One turning vector, and how many ticks it has turned:
The counts run from 0 to 303.
[-17   8   9 -21   8   0  -1   1   1   7   0   8 -18  -2  12  -4   9   0
  -6  -7  25  11  -1  -4 -19  -7  13 -10  -5  -9 -22  -4   5   6  -6   5
 -21  14  -3  -8   2   2  10   8   9]	187
[ -5   9  15 -13  -8  -1  -4  -7   4  -3  -4  -1 -12  -1  14 -21  12   5
 -13   4   9   2   3  -8 -11  -2   0  -5   3 -12 -27 -10   2  -1  -7   7
 -28   9  -5  -6  -4   0  22   9  -7]	219
[ -9 -10 -12   5  25  10  21  17  12   5   4  10   6  -5   6  10   5  -3
  -2   6  14   5  -1   1 -12  -9   5 -21  -1   2  11  -1  -9  16  12  -1
  -2  -1  -6   7 -22  14   2   4  -4]	104
[ -4  -6   2   6  32  -7   6   3   6  16   6  12 -18  -2   8   6   9   7
   2  16   7   3   0   8 -18  -7  10  -7   2   6   4 -23 -14  -2  -7   9
  -8   7  -7  -7  -2  15   9   9  13]	145
[ 18   1   6   6  37 -12  12  -6   7   4  -7   6  -3  -9   4   9  -1  13
  -3   4   8   7  11  -3  -4 -13  -1 -10  -1  10   5 -18  -3   0   9   5
  -9   0  -9 -10 -24   0  11  -7  -1]	164
[  6  -5   2   8  20   5  18   8   0  -1  -2   9  -2 -16   5   6   4  -7
  -4  17  -5   3  11  -4   9 -13   5  -6   5  -6   8  -3 -19   2  16  -1
 -12 -19 -13   2 -22  21   7  -9 -14]	289
[ -8   9   7  -6  -2  10  13   7 -18 -10   5  -1  -4 -14   5   8   0  -9
  -5  -5   8   8  -8 -17   1 -19  15 -21  -4 -12   2  -2   0   6   7   8
  -9  -3   8  -2 -17  24  14  14   5]	10
[ -7  -4  -3  -2  38  -4  13   7  11  10  -4  14  -3  -7   5   8   3  -1
  -4   1  16  10   6  -4  -9 -15  18 -14  -3  15   7  -9  -5  13   6  -3
  -8   7  -4 -10 -21  15  -1  -9   4]	151
[-21   4   6 -15  -2   0  -1  10   0   5   2  11 -17  -5   2  -7  13 -14
 -13   2   3  -4  -4 -14  -8 -13  21  -7   4  -4  -5  -5   0  11   5 -11
 -16  -6   1  -3 -12  32   8  -2 -10]	14
[-15  -3  -1  -1  -2   8  16  10 -12  -5  11   1   6 -10   7   3   7  -6
  -5   0   2   6  -7   0 -11 -17   6 -25  -3 -18   7   3   1   9  15   9
   4  -9   0   4 -16  23  11  22  -3]	56
[ -3   8  10 -17   7  -9  -3  -8   6   6  -2   3 -22   0  13 -14  13  18
  -4   6  13   4   2  -9 -12  -2  -1  -8   4   4 -23 -21   4  -4  -9  11
 -18   9  -9  -7  -1 -11  13  16   5]	173
[  9  -5   9   4  14  10  19   7 -17  -5   2   4  -6 -17  12  17   5  -2
   3   9   2  11   6   6   6  -7  -1  -6   1 -25   6   5 -19   1  13   9
  -6 -21 -17   9 -10  15   8   3  -1]	287
[ -2  -3 -12  -6  16   7  18   5   1  -1   4   1   2 -12   9  -2   1  10
  -1  -1  20  13  -3 -15  -6 -13   2 -30  -4   9  -3  -9  -1  10   6  16
  -3   5   2   1 -16  -3   5  19  14]	135
[  0   7   3  -9  20   2   2  -1  16   3  -5  10 -18   4   4   1   2   9
  -7  -4  18   2   8 -14  -5  -1   4 -12   3  14 -14 -16   5   8   6  -5
 -24   8  -6   2 -18 -19  17  -3  -7]	170
[-10  11  15 -16  11  -5   8   1  -1  -2 -11   8  -9  -5  14   2   4   1
  -3 -14  21  15   7  -4  -9  -6  11  -6  -8 -15 -19   9   9  15  10  -7
 -21   4 -13  -8 -12  -3   7  -8  -5]	201
[ 10  -7  -3   9  33   0  22   4   5   4  -2   6   3 -10   9  15   4  13
   3   7   6   7   8   3  -2  -5  -8 -14  -1   4  13  -8  -7   8  17   7
   3 -11 -18   4 -22  -2   6   2  -3]	117
[-15  -4  -5   4   9  14  14  16   1   0   5   9   1  -2   2  10   6 -14
  -7  -1   6   1  -6  -2 -11 -14  10 -19   2  -7   9   5   1  16  19  -7
  -7  -6   0   8 -24  20  16   7 -15]	58
[  3  -9  -8  12  10   2  10   4   6   1   7   1   6  -8   6 -11  13   8
  -7  21  -5  -4   5  -3  -8 -12 -14 -21  10   7   8 -19  -6  -1  12  12
   0 -10  -4   2 -23  12  16  15 -10]	86
[  3  10   6  -5   8   8   2  -1  12 -10 -12   1  -7   1   2  -3   0  -3
 -13  -5  14   4   6 -13  -6  -5   5 -10   3   1 -15  -8   6   8   8  -6
 -33  11  -4   2 -22 -10  28  -4 -19]	216
[-13  -7   6   5  14   4   4  10   3  12   5  13 -18   8  10   9  15  -2
  -4  14  -1  -6   0  18 -17   5   1  -1   6 -19   4  -1  -4  11   9  -9
  -7 -14 -18  10  -8  13  17   3 -18]	65
[ -8  -4 -14  -3  20  13  12  12  17   6   2   9  -7  -3   3   1  -1   1
  -4   1  21   3  -5 -14  -7  -7   9 -25  -1  17  -2 -12  -3  13   4   0
 -13  11   1   8 -20  -3   9   9   5]	137
[ -2   8   7  -5   0   4  -2  -2  15  -2 -10   3 -13   4   4 -13   3  -3
 -15   4   8  -1   5 -13  -9  -6   6  -6   5   4 -17 -11   4   3   2  -5
 -34  14  -2  -1 -17  -3  26  -3 -19]	217
[ -2  -3  -8  -7  21   9   9   6  21   8  -3  11 -19   0   7  -2   7  12
  -4   7  15  -1   5  -8  -4   6  -9 -14   4  14 -10  -9  -2  14   9  -7
 -13  -2 -19  13 -18 -18   5   2  -5]	124
[  4   3  16  -7   0  -5   0  -2   3   0  -8   6 -16  -6  15 -16  16   0
  -9  20  -2  -1  13  -1  -4   1  -6   8   4 -18 -19  -6 -10   2   0  -4
 -26  -9 -20  -1  -6  11  15  -7 -20]	251
[ -1   9  17 -11  -8   5  -1  -5  -6  -6  -1  -4 -14  -2  15 -11  10   7
  -6   3  15   4   0  -2 -13  -2   1  -6   1 -18 -26  -6   1  -3  -6   9
 -25   9  -7   1  -1  -6  26  13   1]	220
[-16  -7 -10 -13  14   2   5   9  18  14   2  14 -13   1   8 -16  12   3
  -5  10  15   1  -3 -13 -16  -4   8 -15   5  17 -12 -15   0  10  -8   2
 -15  15   0  -3  -5   7   0   7   5]	139
[  0  -3   0   1  -2  18  20  11 -13 -10   7  -1   5 -17   9   2   3  -9
  -1   9   5  10  -2  -6   0 -14   5 -18  -2 -22  -2   2 -18  -3   3  16
 -10  -4  -1   5 -11  23  13  15   4]	273
[-10  -8 -10   5  21  13  23  14   1   2   6   8   9 -11   9   9   5   0
   2   4  16  10  -5   4 -11  -9   4 -25  -4  -6  11   5  -8  16  14   7
   5  -3  -6   6 -17  11   2  12   6]	103
[-10  -7   8   6  13  -5   2   6   3  13   6  13 -15   1  11  -1  21   2
  -3  22  -7  -5   5  17 -16   2  -2   1   8 -18   6  -7  -7   6   8  -2
  -3 -15 -18   4  -6  21  12   5 -17]	66
[  8   4  12  -9  27 -14  12 -10 -10   4   1   3 -14 -12  17  10   9  22
   5   5  12  17  10   5  -5  -3  -4  -8  -4  -9  -6 -10  -3   1   3  16
  -3  -5 -19 -11  -9  -5   7   8  14]	161
[  8   5   5  -2  29 -15  12  -8   7   3  -9   5  -3 -10   7  -4   6  13
  -5   8   6  11  14 -10  -3 -16  -1 -12   1  16   2 -21   1  -1   5   9
  -8  -2  -7 -18 -22   5   8  -7  -4]	165
[ -6   6  -1 -13 -12   5  13   2  -7  -9   1  -2   4 -10   7 -11  10   3
 -11   2  -4   5  -2 -17  -2 -17  -5 -25   6 -10  -4  -3  11   3  15   9
  -5 -13   0   2 -21  11  16  19 -13]	42
[ 11  -7  -5  15  13   6  12   6   7   1   5   2   1  -4   5   0   8  10
  -4  21  -3  -4   2   4  -7  -5 -14 -17   8   3  10 -16  -9  -1  15   9
   0  -9  -7  11 -22   7  25  19 -12]	85
[ -2   0  20   5   5  -7   0  -1  -6   1  -1   5  -8  -8  17  -8  15  -5
  -6  18   0   4   8  11 -15  -5  10   6  -2 -26  -7  -7 -13  -3  -3   8
 -19   0 -12 -11   0  29  12   0  -6]	238
[  2   2  13  -3   6   3   1   0   9   2 -12   8 -17   0  11  -9  12  -2
  -8  15   2  -3  11  -2  -5   1  -1   8   4 -14 -15  -4  -8   8   6  -8
 -31  -7 -20   4 -10   7  16 -12 -25]	250
